One turn moves every row onto another: examples first, then more rows asked:
Q_668: [ -2.9  -4.5   5.4 -27.0  49.5 -40.5 -16.4   1.3  -8.2  -5.8  -3.4 -23.4]
Q_951: [  3.6  -2.4  -2.4 -19.5  55.2 -36.4  -5.5   3.6 -22.1   6.8  -8.5 -26.4]
Q_279: [-43.5  10.2   0.3 -21.4   7.0 -44.0   3.0 -27.7 -50.9   0.9   4.4 -16.0]
Q_647: [-39.9   3.6   8.4 -29.0  -0.2 -45.4   5.6 -31.4 -40.8   9.3  22.6  -2.7]
Q_557: [ -4.4  -8.1  13.6 -31.6  50.6 -37.4 -12.8   3.8  -9.4  -2.0   4.8 -26.4]
Q_76: [-30.1   0.9 -30.6 -34.7  48.8 -49.3  36.4 -20.4 -31.3   8.2  37.4 -13.6]
Q_633: [-21.0  45.8  -6.3 -30.8   4.2 -23.3  10.0  41.5   6.1   5.9  10.2 -27.9]
Q_503: [-21.5  42.7  -3.9 -25.0  -2.7 -26.7  -0.9  39.2   2.1  -4.9  21.9 -24.2]
Q_990: [-23.4  -7.1  13.1   3.7  50.3 -32.6  17.5 -20.3   9.6   7.6   7.0  18.5]
Q_133: [-21.7  -4.2   3.5   7.2  49.4 -36.2  11.4 -21.9  10.1   3.2  -1.0  18.9]
Q_690: [-31.4  42.9  -1.9  -5.8 -19.5 -25.8  16.3  18.5   3.9  11.7  26.4   9.2]
Q_682: [-17.3  -1.7   6.9  12.8  42.3 -32.5  11.3 -20.2  -7.2  15.8 -10.6  16.6]
Q_214: [-38.6   8.0 -35.4 -17.4  51.0 -46.4  37.0 -24.2 -36.9   3.6  17.4 -11.8]
Q_64: [-13.1  41.2 -32.8 -25.1  21.7 -30.4  27.4  39.9   3.2   6.2  37.3 -19.9]
Q_335: [-32.8  42.0 -21.4   0.6  19.8 -24.9  36.3  24.1  21.4   3.0  31.5   7.8]
Q_405: [-33.7  46.7  -3.1 -16.2 -20.0 -24.2  21.1  21.1   3.3  16.6  15.2  -2.2]
Q_291: [-22.3  45.8 -32.4 -28.0  18.9 -27.5  38.7  35.6   6.4  15.1  26.0 -18.9]
Q_31: [-26.7   4.4 -39.6 -31.5  46.8 -52.0  31.6 -23.5 -32.8   5.5  30.7 -10.7]
Q_438: [-34.3  44.5 -15.0  -4.9  12.7 -21.0  38.8  25.3  23.3  12.5  15.3   3.0]
Q_58: [-36.3   6.7  -2.1 -26.1  -3.0 -49.2   3.2 -34.9 -41.5   6.5  16.6  -1.2]

Q_668 goes to Q_31
Q_682 goes to Q_279
Q_76 goes to Q_990
Now find these:
Q_503 goes to Q_64
Q_291 goes to Q_438

One turn moves every row onto another: examples first, then more rows asked:
Q_38: [  1.3 -18.2  24.5   6.4  -5.1 -35.9   0.9  -4.3  -8.0   8.2  -6.1  -7.9
  -2.6  11.8  -2.0  -0.6  -4.7  11.7   3.4  -6.5  20.9   5.2 -10.8  10.2
  15.3   0.0 -18.7  32.4 -15.8  49.1 -43.9  36.3  -6.3   4.7  -7.8  54.5
   8.8 -32.1  10.8  18.5  -1.8   6.7 -11.8   7.7  -2.2  20.1 -13.8 -12.0
 -11.1   0.4   2.1  33.5]
Q_192: [ 30.1 -12.2 -31.7  13.0  18.5  35.4 -10.7 -20.4 -21.9  -5.8   3.0 -26.8
  -3.8  -1.2  14.7  -9.1   3.6  15.0   3.6 -18.1  -6.6  -0.1  14.6  12.0
  10.1   4.2  10.7  -2.1 -52.4   0.9  -1.2 -46.6  -1.8  -2.7   1.8  19.2
 -23.7 -50.3   3.0   1.1 -15.7   5.8 -38.5  -9.4  52.8   1.7  11.4  -7.3
 -17.9   9.1  -1.1   8.2]
Q_202: [ 26.3 -13.1 -29.3  13.0  22.6  31.4  -7.7 -17.9 -12.9 -12.4  -4.9 -21.5
  -6.1  -7.0  11.3   3.0   5.2  14.8  -1.6 -23.8  -4.7  -0.3   6.4  13.3
   1.1  -1.2  17.1  -4.4 -41.7  -3.8  -5.5 -56.4   4.2  -3.7   1.5  18.1
 -32.9 -50.3   1.8  -7.9 -17.3   2.7 -39.7  -4.4  47.6  -5.1  12.4  -9.5
  -8.8   8.6  -0.8   1.5]
Q_850: [ 29.2 -18.2  16.4   5.0 -18.3  33.5 -10.7  -2.3 -11.6 -22.1 -12.5  16.3
  -1.9  17.2  -7.2   0.4   1.5  -1.2 -10.1   4.1   0.1  -8.6  14.5  -4.6
   7.2   4.9 -26.1  11.5 -25.3 -56.2  40.8 -18.2 -14.5  -2.7 -46.4 -43.5
   2.7   6.6   2.2   9.6 -24.6  -0.4   2.9   0.8 -25.4 -19.1  -2.6  -3.5
   0.7  -3.4   7.2  12.1]
Q_903: [-15.8  -6.3   6.3   6.4  27.8 -24.4  -8.3  30.8  -7.0  21.2 -17.3  -2.2
  -4.6  11.0  28.4   6.7 -11.7  26.5  -9.8  15.7  -6.5  -4.0 -53.1  17.9
   7.7  -6.6   1.7 -31.5  24.9  24.9  24.7  37.6  17.3  -7.1  14.5  -8.3
 -13.4  16.7   6.3  -2.3 -22.3  -2.2   0.5   1.8 -33.6  -3.4   4.1  -7.9
  -0.3   8.0   7.9  19.2]
Q_714: [-15.2 -20.3  24.7   8.5  22.4 -47.9  13.8 -10.9 -17.9  24.5   5.8  -2.1
 -17.7   4.6  -5.3   8.0 -13.0   3.7   3.2  -8.1  14.9  -7.8 -12.5  -6.7
  14.8  -3.8   2.5  -0.4  -1.2  13.9 -36.3  19.5  13.3   9.4 -20.7  47.2
  -9.4  -9.6   3.8  13.7   8.6  22.9  -4.8   3.1   3.1  30.0   2.6 -16.5
  -5.1 -25.4  27.3  45.5]
Q_539: [  0.9   5.5   1.3 -14.4 -25.5  33.1  -7.2  -0.9  -6.3   6.0 -13.8  21.4
   7.6 -46.3  17.4   6.2  16.6  22.7   5.8 -15.6  -1.5   5.1  46.8  16.0
  17.2   5.0  -0.5  -3.6   0.9 -24.6 -22.4   0.0  12.7  12.2  43.8  14.5
 -28.2  17.7   5.8  20.1  43.3  -6.6  33.4 -10.7 -11.8 -27.6  -1.8  -3.8
  -8.7  13.2  18.5  -4.1]
Q_228: [-14.0   3.0   5.7  -0.5  28.0 -11.3 -12.1  29.9 -12.7  18.6 -13.3   2.1
  -0.3   6.8  21.9  -6.8  -7.9  29.7  -8.0  24.1 -23.7  -9.0 -48.7  14.1
  11.4  -9.8  -7.1 -22.1   2.5  41.7  19.6  50.8   9.0  -9.7  17.1 -13.8
   2.3   4.2  12.8  16.6 -25.4  -6.0  -5.2   6.2 -31.0   0.2  -4.0   3.8
  -8.3  13.7  -7.5  15.0]
Q_30: [ -5.9 -17.8  16.6   8.2  34.7 -36.7 -10.1 -24.0   5.7  12.5 -13.0  14.1
 -21.6  -4.7 -15.0  23.0  -8.4   5.1 -21.6  -3.4  11.4 -15.9 -16.6 -18.1
   3.4  -9.4   7.5  14.0 -17.6  32.2 -49.2  32.6   0.6   0.7 -16.4  35.9
  -6.0 -30.8  10.2  11.7  -4.0  -1.1  -9.5  11.9 -17.0  16.0 -14.1   4.4
   5.6 -16.4   0.0  10.9]
Q_848: [ -8.0  -9.0   0.1   7.4  18.4 -17.7 -19.5  26.8 -17.4  28.8  -9.1 -14.5
   1.0  23.4  34.4 -11.4 -13.2  24.0  -2.7  19.5  -0.9  -3.3 -38.7  17.2
  19.5   3.6 -10.4 -25.3  11.0  36.7  31.5  54.6   1.9  -6.7  15.9  -4.3
   2.2  17.5   7.2   8.6 -20.7  -1.8   2.2  -7.6 -28.4   4.0   0.0  -5.5
 -11.4   7.3   5.5  27.7]
Q_36: [ 24.1 -14.2  22.8   0.0 -23.2  31.3   1.7   6.4 -18.0 -23.7  -8.6  15.0
   1.3  15.0  -7.5  -4.3   1.9   2.5   0.4   3.4  -5.1  -3.6  13.1   3.0
   8.5   1.7 -30.8  11.2 -20.8 -58.8  40.5 -26.3  -8.2  -1.8 -45.8 -41.6
   2.0   8.6   2.6  13.4 -22.9   6.9   0.7   4.1 -18.8 -15.4   0.4  -9.6
  -3.4  -1.2  11.6  21.4]
Q_726: [ 29.5 -19.4 -35.1  16.7  20.5  28.8 -12.7 -22.8 -17.7  -3.6  -0.5 -29.8
  -8.5   3.0  18.4  -1.4   2.3  11.1   0.2 -23.7   5.8   0.4  13.6  12.9
   7.8   8.3  17.7  -8.0 -39.1  -8.0   2.5 -51.9   1.0  -0.9  -0.5  21.8
 -31.7 -41.1  -1.7 -10.9 -14.5   5.5 -34.7 -13.6  50.1  -0.3  14.2 -12.2
 -11.6   2.1   7.1   7.6]
Q_427: [  2.4   7.1  -5.7 -16.7 -15.7  38.7 -15.7  -8.7 -10.5  13.0  -8.4  24.6
   4.7 -47.8  14.2  -0.5  16.0  20.4   2.9  -9.4  -9.4  -3.6  52.1   3.2
  19.4   7.0   0.9  -5.7 -13.5 -22.4 -20.3   9.5   8.4  11.7  40.2   9.2
 -21.4  16.2   7.8  27.6  42.1  -7.7  33.6 -12.9 -11.0 -21.5  -3.0   4.6
 -11.6   8.5  15.6  -5.7]
Q_199: [ 31.6 -17.3  21.1   4.1 -31.1  32.2  -5.9   5.9  -9.2 -29.4 -15.7  12.5
   3.1  19.3  -4.1   0.7   4.5   2.6  -5.1   1.4   4.7   1.2  11.9   7.4
   6.8   4.7 -33.5  20.1 -19.1 -50.8  38.5 -22.5 -14.1  -3.6 -43.2 -37.7
   4.0   3.4   2.6   7.4 -25.3  -1.1   0.7   3.9 -24.9 -22.4  -3.6  -9.8
   0.4   4.7   6.5  14.5]
Q_67: [  8.9  -0.9  -7.9 -10.8 -25.5  35.6 -23.0 -10.3  -5.2  11.3 -14.6  16.7
   5.7 -38.4  22.3   5.1  15.5  19.0   0.3 -13.2   7.0   3.4  54.1  10.1
  20.9  12.0  -1.1  -1.0  -4.7 -19.5 -17.1  11.9   3.3  12.1  44.2  16.5
 -22.7  18.6   4.7  18.7  41.0 -12.5  36.7 -17.8 -16.2 -26.4  -5.9  -0.7
  -8.9  11.4  15.6  -8.3]

Q_539 goes to Q_67
Q_36 goes to Q_199
Q_38 goes to Q_30
Now find these:
Q_726 goes to Q_192
Q_903 goes to Q_848

